(122): [ 3.9 -3.0 17.0 14.6]
(30): [-12.3 -10.3  14.6  17.0]
(84): [ 1.3 -1.0 26.9 16.8]
(48): [ 26.6  24.6 -89.2  32.3]
(130): [ 3.9 -3.0 36.0 18.8]
(51): [ -5.2   6.2 -45.0 -21.4]
(86): [ 1.3 -1.0 21.2 16.8]
loc: [24.6]  (48), 1
which: [-12.3 -10.3  14.6  17.0]  (30)

(61): [-25.8   5.7  -6.7 -42.6  16.6  38.8 -10.4  -8.7  24.7 -27.2  32.5  -4.2
 -10.7   4.4  15.7 -18.2   8.5  -5.8   9.8 -11.8   3.9  24.8   9.3   6.2
 -10.3  16.9 -11.8 -15.4  31.7  -0.3   6.8  28.1 -36.3  15.2  14.6  -7.7
  20.6 -19.6  10.0 -11.6  -1.0 -10.1  -2.4  -0.1  -5.0  -8.2  -1.4   2.5
   4.3   3.3  39.6   2.4   0.4  17.6   6.9   3.3   0.8  -7.4 -20.1   7.4
  -3.4  20.4   7.6 -16.2]
(111): [  5.3 -19.4  31.6 -82.7  20.1  -3.5  13.1 -29.4 -26.3  -7.3  -1.9 -13.5
   9.6  57.4  -2.6  42.9  70.9 -80.8 -36.3 -26.5 -16.1  58.8   0.8  26.0
 -16.3  28.7 -49.0   6.0   7.8  -4.9 -35.6 -21.1  37.2  27.3  51.5  -1.4
  19.4   2.1  70.9 -11.6 -14.1  20.1  13.1 -56.9 -42.3 -35.9 -66.0  20.6
  11.6 -35.9  -5.4 -16.6 -24.8  10.6 -18.9 -23.7  15.4  14.9   5.2 -18.7
 -42.3 -15.5 -22.8 -67.5]
(17): [ -5.0  -8.2  -1.4   2.5   4.3   3.3  39.6   2.3   0.4 -36.5  21.6  -9.3
   0.1 -16.1   0.6   8.8  52.3 -44.0 -26.9 -23.2  -5.6  40.6  -7.3  29.0
  -9.1   3.6 -14.4   1.9  11.7   7.8  -2.8  44.0   2.2  40.5  16.1  13.7
  -8.7  -2.9  19.2 -17.5 -45.3  23.0  12.4 -49.7 -37.4 -30.5 -15.0 -15.9
 -12.5 -25.8   5.7  -6.6 -42.6  16.6 -19.0  26.1  28.9  36.5 -10.7  26.1
   7.7 -10.5  30.1 -23.2]
has: [  6.1 -10.3  16.9 -11.8 -15.4]  no
loc: [-10.3]  (61), 24
next: [-25.8   5.7  -6.6 -42.6  16.6]  [-19.0]
has: [ -7.3 -26.3 -29.4]  no
next: [-5.0 -8.2 -1.4  2.5  4.3  3.3 39.6  2.4  0.4]  [17.6]

(150): [-25.4  31.1 -71.3  23.9  32.1   5.1]
(27): [-20.9  37.7 -66.5  14.3  55.9   7.1]
(34): [ -3.4  76.2 -31.7  20.8  36.0 -14.8]
(3): [-41.8  20.9 -75.1  20.1  48.3  19.0]
(43): [-24.6  58.1 -18.6 -34.4 -38.1 -17.3]
(176): [ 58.1 -18.5 -34.4  23.9  51.8   5.1]
(50): [  5.6  17.6 -35.8  79.6  11.0 -21.5]
(115): [-60.4 -14.3 -66.4  31.7   9.8  10.3]
(119): [ -4.5  41.5 -65.9  32.3  43.8  12.3]
next: [ 58.1 -18.6 -34.4]  [-38.1]
has: [ 58.2 -18.5 -34.4  23.9  51.8]  no

(35): [-17.5 -49.3 -18.4 -52.5 -71.5  15.7]
(24): [ 29.9  33.2  63.1 -31.8  57.2 -47.8]
(117): [  7.3 -33.9 -72.9  74.0  35.5  26.3]
(95): [-14.2 -24.1 -46.6  16.9 -45.3   1.3]
(147): [-12.4  33.0  -2.3  18.3  23.8 -21.0]
(169): [22.6 33.0 -2.3 23.8 18.3 -2.2]
(184): [-14.2 -19.2 -46.6  16.9 -45.3   1.3]
(109): [-58.3  16.7  13.7 -48.4 -17.8   8.5]
(73): [ 27.4  14.1  20.7  15.2  23.8 -20.9]
next: [-72.9  74.0  35.5]  [26.3]
has: [23.8 18.3]  yes
rest: [-58.3  16.7  13.7 -48.4 -17.8]  [8.5]
next: [33.0 -2.3 18.3 23.8]  [-21.0]

(81): [ 13.6 -59.1 -57.1  13.0  30.8 -59.5   4.5  -1.8]
(135): [-20.1 -20.1 -36.9   6.4   1.0  10.0  35.7  33.1]
(63): [ 20.8 -25.2 -11.7   9.7  -4.9 -35.2  14.8  17.1]
(7): [ -0.8  59.5  13.5 -16.0 -44.5  44.6 -61.5  55.2]
(121): [-32.4  20.4  32.3 -13.6  16.2  14.0  40.7   8.6]
(162): [  3.8 -48.7  -2.7  20.0   7.7 -63.2 -39.2   4.1]
(125): [-14.6 -48.1 -43.8   8.3   2.1 -84.6  -8.2 -22.4]
back: [  4.5 -59.5  30.8  13.0 -57.1 -59.1  13.6]  (81)
back: [ 30.8  13.0 -57.1]  (81)

